Here is a table of points, one per row:
-55 -8 -24 -1 -46 44 -53 -2 -71 -45 -35 12 54 -11 29 -39
38 17 -2 21 26 0 26 16 44 18 20 -37 -32 -12 -53 3
9 8 -47 10 23 -59 -66 -8 -48 2 1 2 12 29 25 18
-55 3 -23 0 -53 56 -48 -14 -76 -51 -40 13 56 -12 33 -30
44 -11 38 -16 24 -19 51 6 65 42 30 -3 -33 -3 -15 24
19 14 5 32 -8 27 33 15 28 -15 -10 -15 -35 -20 -39 -12
42 -21 48 -33 27 -19 54 -7 66 52 35 3 -19 2 -2 34
45 -6 39 -11 26 -15 55 5 66 44 27 -12 -34 -3 -16 22
42 -78 -22 -93 108 -127 -127 -34 -76 110 48 99 45 125 127 127
36 -6 35 -2 14 10 53 7 55 28 18 -17 -30 -10 -29 11
-11 -7 -57 1 15 -70 -98 -18 -85 2 -5 16 39 45 71 17
46 -9 52 -24 24 -34 57 1 80 52 35 11 -38 1 10 27
36 8 17 14 18 6 43 16 56 19 17 -22 -39 -13 -39 3
23 -9 46 -4 -2 18 53 11 56 16 8 0 -27 -15 -13 2
20 -4 -46 -4 51 -93 -72 -10 -40 29 12 8 12 46 40 38
-56 -18 12 -20 -30 -1 -8 -7 -30 -21 -19 45 17 15 44 -9
27 4 13 -1 16 13 37 5 46 23 21 -28 -15 -14 -46 4
0 31 -25 32 -12 54 4 11 -3 -37 -19 -29 -6 -27 -39 -29
-39 23 -58 29 -15 10 -58 -1 -65 -47 -26 -10 23 2 6 -29
49 -36 71 -44 26 -36 72 -3 77 64 33 19 -30 10 27 44
-54 11 -42 20 -33 20 -51 -4 -74 -50 -38 8 37 -1 16 -30
-55 14 -54 2 -28 25 -68 -16 -78 -52 -33 3 56 -2 10 -30
-8 14 -62 11 9 -33 -71 -12 -69 -16 -12 8 28 28 32 1
-83 -19 -2 -16 -61 32 -48 -22 -83 -38 -34 32 70 3 47 -18
27 1 13 -2 17 13 37 7 46 23 21 -28 -15 -16 -47 2
-59 -19 17 -20 -29 -1 -9 -11 -34 -18 -17 42 17 16 43 -5
14 8 -49 12 27 -53 -63 -4 -46 2 1 -3 10 31 27 12
12 23 -19 15 15 18 11 9 18 -8 6 -23 -21 -11 -48 -10
40 -3 42 -6 31 -9 54 10 70 43 33 -8 -30 -1 -14 13
25 -7 43 -8 -4 15 55 7 51 10 7 0 -29 -17 -17 5
23 19 -1 18 17 16 30 14 39 3 13 -27 -37 -15 -48 -4
-38 24 -16 6 -20 39 -5 -7 -6 -33 -7 -12 15 -21 -34 -27
-37 19 -46 24 -28 37 -46 -1 -54 -43 -28 -18 32 -9 -15 -35
37 7 12 7 20 9 36 13 51 21 20 -28 -25 -15 -45 2
-7 28 -10 28 -17 49 19 9 9 -32 -12 -24 -14 -25 -47 -25
-69 -41 24 -39 -39 -28 -25 -16 -56 -14 -26 84 33 35 99 6
19 17 4 31 -6 29 33 14 27 -18 -8 -17 -32 -21 -33 -16
45 -22 53 -24 22 -24 63 3 71 49 28 7 -38 4 8 29
-52 2 -16 15 -46 45 -33 -3 -59 -49 -36 5 31 -16 12 -32
49 -10 33 -10 31 -20 50 10 67 45 30 -6 -39 1 -14 23
-14 21 -8 22 -11 41 15 13 11 -33 -14 -18 -12 -22 -45 -29
-40 22 -42 27 -32 40 -42 -4 -57 -46 -26 -23 32 -14 -17 -32
-38 -22 23 -10 -48 34 -12 -3 -41 -23 -21 24 36 -6 34 -13
22 -7 35 -11 -1 25 51 1 46 17 12 -15 -11 -19 -29 5
-16 25 -5 22 -16 42 19 6 9 -25 -10 -17 -11 -22 -46 -22
Along one direction, these points spread out more than along any other. Where along it does each point below lie, from 0 to 99? 50 is the average, and the first point above lies past it.
27 4 13 -1 16 13 37 5 46 23 21 -28 -15 -14 -46 4 36
45 -22 53 -24 22 -24 63 3 71 49 28 7 -38 4 8 29 29
-40 22 -42 27 -32 40 -42 -4 -57 -46 -26 -23 32 -14 -17 -32 66
-38 24 -16 6 -20 39 -5 -7 -6 -33 -7 -12 15 -21 -34 -27 55
49 -10 33 -10 31 -20 50 10 67 45 30 -6 -39 1 -14 23 30
42 -78 -22 -93 108 -127 -127 -34 -76 110 48 99 45 125 127 127 63
23 -9 46 -4 -2 18 53 11 56 16 8 0 -27 -15 -13 2 35
-38 -22 23 -10 -48 34 -12 -3 -41 -23 -21 24 36 -6 34 -13 62
-37 19 -46 24 -28 37 -46 -1 -54 -43 -28 -18 32 -9 -15 -35 67
23 19 -1 18 17 16 30 14 39 3 13 -27 -37 -15 -48 -4 38
-39 23 -58 29 -15 10 -58 -1 -65 -47 -26 -10 23 2 6 -29 69
-55 14 -54 2 -28 25 -68 -16 -78 -52 -33 3 56 -2 10 -30 74
-16 25 -5 22 -16 42 19 6 9 -25 -10 -17 -11 -22 -46 -22 49
27 1 13 -2 17 13 37 7 46 23 21 -28 -15 -16 -47 2 36
14 8 -49 12 27 -53 -63 -4 -46 2 1 -3 10 31 27 12 60
36 8 17 14 18 6 43 16 56 19 17 -22 -39 -13 -39 3 34
12 23 -19 15 15 18 11 9 18 -8 6 -23 -21 -11 -48 -10 45
19 17 4 31 -6 29 33 14 27 -18 -8 -17 -32 -21 -33 -16 42
-14 21 -8 22 -11 41 15 13 11 -33 -14 -18 -12 -22 -45 -29 49
-55 3 -23 0 -53 56 -48 -14 -76 -51 -40 13 56 -12 33 -30 73
-54 11 -42 20 -33 20 -51 -4 -74 -50 -38 8 37 -1 16 -30 72
-7 28 -10 28 -17 49 19 9 9 -32 -12 -24 -14 -25 -47 -25 48
49 -36 71 -44 26 -36 72 -3 77 64 33 19 -30 10 27 44 27
19 14 5 32 -8 27 33 15 28 -15 -10 -15 -35 -20 -39 -12 42
-59 -19 17 -20 -29 -1 -9 -11 -34 -18 -17 42 17 16 43 -5 61
22 -7 35 -11 -1 25 51 1 46 17 12 -15 -11 -19 -29 5 37
